The rows of A fall into 3 groups, which share some directions, and each row is roughly a mix of its group's hidden directions, except one row that fits no group.
A (89 x 11):
[[-26  -7  24  19   6 -11 -53  -6  31  14 -36]
 [  7  15  -5  31  -2  40  34  14  35 -34  23]
 [  7  16 -31  -3  50  16  34  16 -23  19  26]
 [ 36 -37   5  11  -1  38 -22   3 -30  -7 -38]
 [  2  24   0  33 -16  33  29   4  43 -31  19]
 [-12  -6 -46 -44  31  -1  -3 -12 -33  25   5]
 [-16 -33 -22 -26  42  25  -1   5 -27  17 -32]
 [ 10  25  39  23 -12 -54 -12 -25  22   4   4]
 [-22 -50 -20 -25  -4  34  -7 -27  -6  15 -29]
 [ 10 -22 -20 -24  33  19 -29  11 -53   5 -18]
 [-15  35 -34   1  24   2  46  14  19  -1  35]
 [  8 -21 -18 -26  29  14 -33  11 -56   6 -15]
 [ 17 -28  -1 -34   0 -36 -29  -1 -44  13 -25]
 [-34 -13   4 -38  10  -9 -36  17 -44  24  -8]
 [ 41   0 -26  19  -9  36  23 -10 -29 -39   5]
 [ 57  28  31   8 -10  -3 -13  28  15   9  27]
 [ 31 -28  13  14  -9  14 -46   1 -28 -29 -32]
 [-25  21  12  19 -15  -7  40 -13  57  -6  14]
 [ 29  42 -19  19  19 -12  48  -3  24   2  19]
 [ 45   4 -20  14  17  36  18  11 -31 -37   9]
 [ 15 -19 -12 -25  22   5 -39  17 -57   8 -13]
 [  5 -25   1 -30  19 -38 -26  -4 -42  30 -20]
 [  1 -24   5 -31  12 -37 -34   7 -41  21 -25]
 [ 19 -22 -13 -14  25  21 -33  11 -56  -2 -19]
 [-14  -7 -35   1  -1  64  19  23  15 -18  -5]
 [-12  27 -29 -17  -2  -7  56   9  11  -1  41]
 [-29  25 -15 -19  -4 -19  48  -5  23  27  32]
 [  7  -5  -9  18  31  38  26  46  11 -33  14]
 [-26 -51   7 -17 -23  26 -36 -17 -12   2 -24]
 [-42  -6  26  -4 -42 -22   4  -8  46   9   9]
 [ 14 -33  29  -8 -31 -14 -46   1 -21   6 -34]
 [-31  26 -15 -19  -1 -20  45   0  24  30  32]
 [ 51  -1 -12  23 -16  35   9  -8 -23 -40  -6]
 [-16  10 -30 -18  23   6  51 -12 -18  20  38]
 [ 10  23  20  49  16  -8  24   1  48 -13  16]
 [-26  14 -12  20   5  53  19  28  34 -20   8]
 [ 16 -27   4 -33  -2 -32 -33  17 -43  -1 -27]
 [ 25 -23  26  13  19  11 -54   8 -18  -3 -37]
 [-27  29 -29  -3  14   2  49  -4  24  -8  38]
 [-18  25  15  20 -27 -17  31 -13  53  -6  22]
 [ 53  -5 -17  11  -4  31  13   5 -42 -29   0]
 [ 26 -16  18  27   9  27 -39  -2  -4 -45 -25]
 [-36  -5 -33 -42  44  -2   4   3 -21  22   0]
 [-46  11  13  -5  -9   3 -41  36  16   0 -36]
 [ 10   0  24  21 -32  13 -12 -21  37 -51 -13]
 [ 21 -19 -32 -18  24  28 -23 -10 -52   0 -13]
 [-35  17 -24 -25  -8 -24  43   3  13  20  36]
 [ 10 -17 -33 -17 -22  53  11  23  -6 -35 -10]
 [ 63  10  -8  13   2  30  25  13 -26 -21   4]
 [ -6  -5   6   0  41 -39  -4 -29 -12  53   0]
 [ -3  23 -20 -21  34  -9  38  36  -5  20  36]
 [-18  31  14  37 -15   0  -3  -6  60  -2 -19]
 [-26  15 -19 -27   8 -21  42   6  -2  42  32]
 [-16   3  47  11 -47 -29 -20  13  27  -6  11]
 [-24  19  40  13  16 -46 -35  16  12  13 -14]
 [ 29  17  20  38  17 -34  24 -29  30   4  20]
 [ -1  16 -14  28  -1  44  40  -6  35 -17  27]
 [ 19  20  27  38  21 -10  25  16  20 -28  40]
 [  0 -18 -29 -27 -27  49   0  27 -17 -30 -11]
 [-55   5  15   8   7 -15 -22 -14  52  -7  -5]
 [ -1 -17  12 -29   0 -41 -41  10 -34  15 -31]
 [ -3 -24  12  10 -44 -13 -50  -9  -3 -10 -39]
 [-53 -14  10 -27  23 -18  17  22  23  30 -15]
 [ -1 -17  36  23  11   7 -54 -13  16   5 -39]
 [ 57  -9  -9   9  -6  25  -1  14 -44 -27  -8]
 [ 11  -1  38  25 -34 -21  21  14  49  12 -11]
 [-33  -7   7 -25  33 -26  22  34  16  36 -18]
 [  7  20  -6  28  -5  28  44 -24  28 -10  40]
 [ 27 -26  -6 -33 -14   4 -10  31 -47 -34  -1]
 [  1 -21 -37 -36  40  13  -7  -1 -39  21 -15]
 [-17  23  -1  18 -17  -5  42 -25  53  -5  20]
 [ 50  32   6  10  10 -28 -15  32 -31  -5  16]
 [  9  15  32  33 -49 -10   6 -10  39 -19  15]
 [  6 -34 -19 -24  32  24 -18   8 -41  15 -33]
 [ 45  20 -29   2  48   2  20  17 -28   7  -4]
 [ 57   7 -10  17   8  37  24   6 -22 -29   5]
 [-13 -34   3  15  -9   5 -53 -29 -19  -3 -37]
 [-39 -11 -30 -15   1  49 -10  27   5   6 -31]
 [-37  13 -15 -26  18 -16  40  -2   6  34  35]
 [  4  -7  -5 -21  49  -1 -17  37 -44  12 -17]
 [-12  17  -7  14 -13  -4  49 -24  55   7  12]
 [-23  21  23  17 -29 -22  27  -5  54  -3  19]
 [-54  -4  19  -9  19 -23 -19 -13  28  38  -4]
 [-31  11 -10 -32  -2 -30  32   3   1  48  26]
 [ 65   2  -6  16   7  30  10   8 -37   0 -10]
 [ 31  -7  15  32 -17  20 -34  -7  10 -42 -32]
 [-16  -4  30 -20  18 -35 -38  35 -36   5  -1]
 [ 18  24  34   7 -32 -23   7 -22  -9 -22  48]
 [  4 -24  -2 -34  10 -33 -30  -5 -43  28 -24]]

Here is one row of each group, with its name. Which group are the others in?
[ 22 -25  -8 -15  14  15 -42  12 -55   0 -19]
F
[ -8  17 -41  -9  13   9  55  -5 -11   1  39]
P
[ 13 -22   8 -32   2 -43 -31  -1 -45  16 -18]
X

[-56  -3  23   0  14 -13 -21 -22  46   5   0]
P
[-36  28  24   2 -20 -38  12   7  39   0  29]
F
[-61   9  -2 -12  -3 -28   7 -16  38  18  14]
P
[-11   6  -5 -42  12 -27  27  43 -13  10  37]
P
[ -3  33 -15 -14 -15 -11  55  12  24  -2  37]
P
[ 23  35 -30 -13  31 -32  33  11   1  28  19]
F
[ 43   2  10  12   1 -38  22 -47  -5  10  28]
X
[ 47 -25 -18 -14   8   8  32  -7 -37 -16  30]
X
